In the rows, zero is written as 128.
Turns, then the turns between two rows, first turn first; the first pair answered:
W:
[ 85 115  88 147 129 122 107 108 141 106  98  85 151 167 147 120 146 116
 160  62 114  98 142 106 141  93 126 120 116 167  81] => [124  67 104 128 126 158 114  97 160  92 125  89 155 153 172 152 166 137
 141  95  94 158 136 123 138  98 111 108 149 166  95]
[149  65 173 113 109 122 139 108 125 134 182 124 183 110 162 148 179 119
 188  61 163 141 125 128 146 131 150  94 166 181  99] => [140  30 177 127 103 119 161  71 129 134 179 142 170 122 162 170 130 108
 166  90 165 159 159 138 109 145 168 111 112 108 127]
[146 104 147 103 116 146 115  97 160 113 133 113 135 148 192 146 127 151
 134 161 117 193 168 145 118 102 141 120 105 144  97] => [100 135 133 121 120 105 115  96 139 129 106 115 124 161 168 130  96 121
 139 135 140 137 184 130 113 103 166 140  58 119  94]
Y:
[144 120 156 143 125  97 129 135 104 103 147 111 159 116 123 101 174 134
 151 125 125 130  86 105 156 135  90 116 176 174 121] => [133 127 164 167 115  88 136 123  77 114 160 123 136 120 102  84 129 126
 128 122 149 124  95  93 139 148  96 113 159 136 160]
[164 133 125 164 102 143 125 122 121 127 155  97 134 120 112 135 105 131
  92 118 135 141 132 113 135 138 128 110 162 107 141] => [149 123 119 169 111 126 132 111 128 128 139  81 142 138 125 139 100 110
 108 105 145 129 162 118 124 123 130 110 130 106 121]
[119 133 137 146 125 121 130 129 113 132 141 140 119 131 102 111 103 128
 105 121 148 130 129 110 130 135 133 108 127 107 154] => [109 122 128 143 141 110 132 119 139 128 117 115 133 146 128 128 117 113
 133 105 148 118 157 123 127 115 133 108 100 130 114]
N:
[178 138 118 103  88 174 148 125 124 100 148 107 185 116 133 162 139 117
 105 116 105 171 115 138 117 132 106 110 161 150 108] => [165 126 111  97  95 166 154 115 141 102 126 118 187 121 136 187 134 112
 111 136  87 164 126 152 104 134 125 142 125 127  92]
[152  97 136 137 112 159 128 108 114 114 154 133 139 129 136 119 144 123
 107 118 143 157 127 131 133 122 106  85 166 141 133] => [153  79 131 120 109 161 132 104 135 118 139 145 139 122 141 147 149 132
 110 156 117 168 128 148 124 135 124 119 153 119 129]
[170  87 143 103 129 163 145 108 138 107 161 129 131 111 179 161 158 141
 133 156 114 180 118 145 132 121 104 115 155 121 125] => [142  86 131 102 136 148 153  93 153 111 127 133 133 129 184 177 143 126
 146 163 111 161 141 159 119 120 130 147 103 102 102]
[ 67 118 112 127 148 115 108 124 161 134 105 145 132 138 145 153 111 119
 131 176 105  75 142 146 118 119 173 153 110 100  85] => [ 64 144 113 153 156 101 107 126 129 136 119 117 131 148 141 113 101  97
 133 119 147  50 154 118 125 102 156 108 115 127  87]
Pairs:
(two turns a pair)
[139 111 131  92 144 149 106 125 136 106 154 140 137  98  89 144 144 131
 125 148 108 162  99 179 114 109  85 102 174 170 127] => [ 88 114 110 105 148 112 118 106 144 121 108 154 126 121  75 157 104 107
 139 157 107 113 131 186  90 113 125 159  90 118 112] => N then W
[132 134 168 178 119 146 144 173 135 114 106 119 126 123 155 146 106  97
 174 120 114 122 106 152 137 113 129 141  95 111  83] => [136 137 169 172 115 152 140 182 133 117 108 131 122 115 147 146 114 105
 170 134 102 124  93 153 145 119 130 154 107 111  87] => Y then N
[136 114 130 115 122 136 144 130 139 135 112 142 141 119 127 156 149 130
 146 150  90 138  99 140 137 129 144 161 110 123 117] => [113 127 127 135 118 117 146 118 117 142 108 140 128 126 113 138 115 115
 138 140 114 114 112 127 129 137 152 159  83 100 130] => Y then N
[113 108 128 128 134 122 133 102 141 122 114 133 122 134 129 133 109 119
 126 135 133 121 155 135 117 129 137 134  83 110 125] => [138 123 140 135 130 135 128 116 112 120 146 119 121 128 125 103 116 123
 112 108 151 133 134 116 130 127 110  92 132 140 144] => N then N
[136 151 163 127  95 148 114 154  97 160 195 101 115 121 113  79 124 147
  96 111 130 152  51 101 155 113 103  88 196 153 149] => [123  86 166 124  91 149 141 105 134 156 176 140 106 135 126 137  74 143
  74 185 103 185  94 136 100 138 137 147 113  57 165] => W then N
[131 133 140 135 116 131 141 128 105 137 140 135 117 121 121 118 118 147
  94 147 141 134 110 122 136 150 135 129 134  92 158] => [114 131 133 136 122 119 145 119 113 141 124 135 118 129 125 126 111 135
 102 143 139 121 123 127 130 147 150 142 103  83 145] => N then N
[123 112 152 127  96  83 144  80 118 143  88 129 173 134 154 104 120 108
 163 135 144  99 160 123  94 129 120 115  76 139  75] => [170 114 176 124  84 125 130 101 100 133 143 128 170 106 146  81 146 143
 137 140 145 141 115 108 115 139  84  74 167 172 109] => N then N
[120 153 126 127 116 115 125 152 121 141 122 129 110 122 118 110 114 116
 137 122 146  94 114 119 145 121 125 136 152 147 140] => [130 148 127 124 118 122 125 152 120 137 128 128 113 117 120 109 122 120
 131 121 141 106 108 121 147 124 117 129 166 153 142] => Y then N
[160 101 160 128 121 147 127 131 161 123 160 123 142 122 153 140 165 140
 107 163 143 186 101 142 147 112 103 103 179 133 169] => [ 78 133 131 144 129  89 136 115 162 148  88 136 127 148 127 138 116 100
 133 149 149 100 140 145 129 114 158 170  73  79 142] => N then W
[144 127 117 186 131  60 119 169  92 157 130  99 160 139 101 103  95 125
 123 124 148 123  78  89 145 114  81 103 119 124 179] => [169  83 121 165 141  81 119 166 129 142 131  77 185 139 143 138 133 130
 139 132 130 158  89 110 145  92  63  89 131 157 146] => Y then W
[149  82 114 136 146 134  79 133 153  66 145 128 117 153 137 132 103 136
 100 112 163 115 106 135 152 162 142  61 167 110 155] => [113  99  97 146 145 109  82 129 146  80 118 142 108 160 122 136  78 123
 106 118 161  79 115 140 145 170 168  96 121  78 153] => N then W
[109 127 103 128 146  82 128 108 164 130 100  69 158 148 166 132 164 100
 196 109 125  85 184 134 131  85 132 140  93 178  54] => [146  94 118 121 146 111 129 103 175 115 129  62 167 142 187 144 183 113
 184 122 120 133 179 140 129  82 109 111 128 189  63] => W then N
[ 90 157 145 115 105 127 143 115 143 122 140 114 100 137 118 104  69 119
 164 116 155 145 143 125 110 133 176 122 134  92 160] => [114 171 145  97 102 148 125 144 150 117 150 115 112 114 121 102 116 146
 175 119 129 157 100 123 141 134 167 124 192 136 148] => W then N
[108 120 117 113 126 150 129 126 159 124  96 150 127 138 118 162 143 152
 142 173  91 126 132 150 107 126 157 158 100 126  93] => [109 140 111 110 130 149 120 144 153 122  94 139 130 128 116 152 162 153
 150 158  90 115 121 147 122 120 150 152 118 153  80] => W then W
[126 128 115 116 131 129 136 116 128 121 126 125 121 137 129 147 141 128
 132 141 122 138 142 141 122 118 137 150 116 131 112] => [128 139 114 115 130 129 133 123 128 125 124 121 124 131 129 144 149 134
 137 136 120 130 136 140 131 116 133 149 128 142 107] => W then W
[121 130 145 148 108 101 129 114 130 135 177 131 105 122 107  95  94 116
 111 142 169 131 139 130 137 134 127 119 105 106 179] => [131 118 145 134 105 116 131 115 141 132 182 142 105 112 106 110 103 130
 107 167 145 148 128 138 136 141 134 134 111  99 182] => N then N
[126 105 141 115 152 123 119  97 124 102 121 129 145 149 134 163 125 103
 120 144 120 134 134 135 111 127 138 130  87 118 131] => [122 110 138 106 162 120 115 102 129 102 109 128 151 148 138 163 137 101
 132 136 118 126 129 137 122 121 139 135  88 138 114] => Y then N
[ 85 127 110 113 129 108 115 120  98 155 117  86 155 137 153 128 123  63
 119 111 150  99 171 119 104 106 160 138 135 126 126] => [124  88 117  86 127 146 115 120 128 143 138  99 163 122 173 165 151  94
 106 157 114 157 157 139 105 117 152 149 164 125 133] => Y then W
[ 87 155 108 156 175  76 128 142 164 156 104 140 143 123 120 132 157 121
 172 133 157  87 124 148 147 127 149 149  96 147  86] => [101 175 125 165 149  98 125 158 130 168 144 175 117 100  83 107 134 148
 131 156 158 102  82 125 154 164 146 146 139 113 150] => Y then Y
[121 145 122 146 129 128 125 138 129 126 130 145 129 132 106 136 115 119
 122 141 137 126 113 134 141 148 156 164 111  96 134] => [117 153 124 154 138 119 124 137 122 122 122 118 140 146 116 126 118 101
 137 105 159 109 128 126 147 130 144 139 105 124 115] => Y then N
[117 121 124 109 136 123 134 116 138 138 126 123 130 122 144 152 139 142
 141 147 105 150 141 147 134 102 142 131 115 132 112] => [100 140 124 125 126 115 134 116 118 150 130 142 113 118 118 135 111 144
 124 151 112 133 131 136 131 118 154 142 107 106 138] => Y then W
[163 147 155 137 133 154 123 125 102 105 185  78 130 141 107  57 152 120
 118  68 153 139 162 104 153 101  97  62 188 195 149] => [161  83 146  86 128 180 135 114 189 102 140 152 137 117 125 162 167 159
 120 199  51 183 151 170 126 139 152 187 139 113 134] => N then N
[113 153 135 109 132 109 116 143 119 144 123 165 164 123 130 112 138 128
 130 140 115 115 124 114 133 132 138 169 114 124 115] => [115 164 138 121 133 108 115 145 102 143 131 152 165 125 125  92 136 117
 129 117 132 111 123 108 137 125 129 148 125 136 122] => N then N
[144 162 136 149 116 126 125 145  89 136 163 131 112 116 110  89 108 118
  98  99 155 125 107 106 141 125 105  96 161 130 160] => [119 124 136 153 124 109 143 108 106 139 140 137 109 131 121 116  76 101
  94 121 154 124 152 123 107 131 124 122  90  76 158] => N then Y
[105 170 112 115 150 103 129 134 121 133  85 133 123 138 127 106 151 122
 144 107 111  61 121 124 108 112 120 141 113 149  92] => [126 184 125 121 138 116 125 146  95 136 119 138 109 128 115  80 146 137
 121 104 126  74  95 103 117 124 107 116 157 150 124] => N then Y
[131 101 139 146 125 116 151 106 135 124 113 128 141 144 106 127 117  90
 142 115 161 134 137 123 113 122 125 147 119  75 112] => [143 137 133 134 126 125 129 140 125 124 119 127 144 127  96 107 157 106
 156 101 152 122 100 113 149 119 116 139 173 126 100] => W then Y
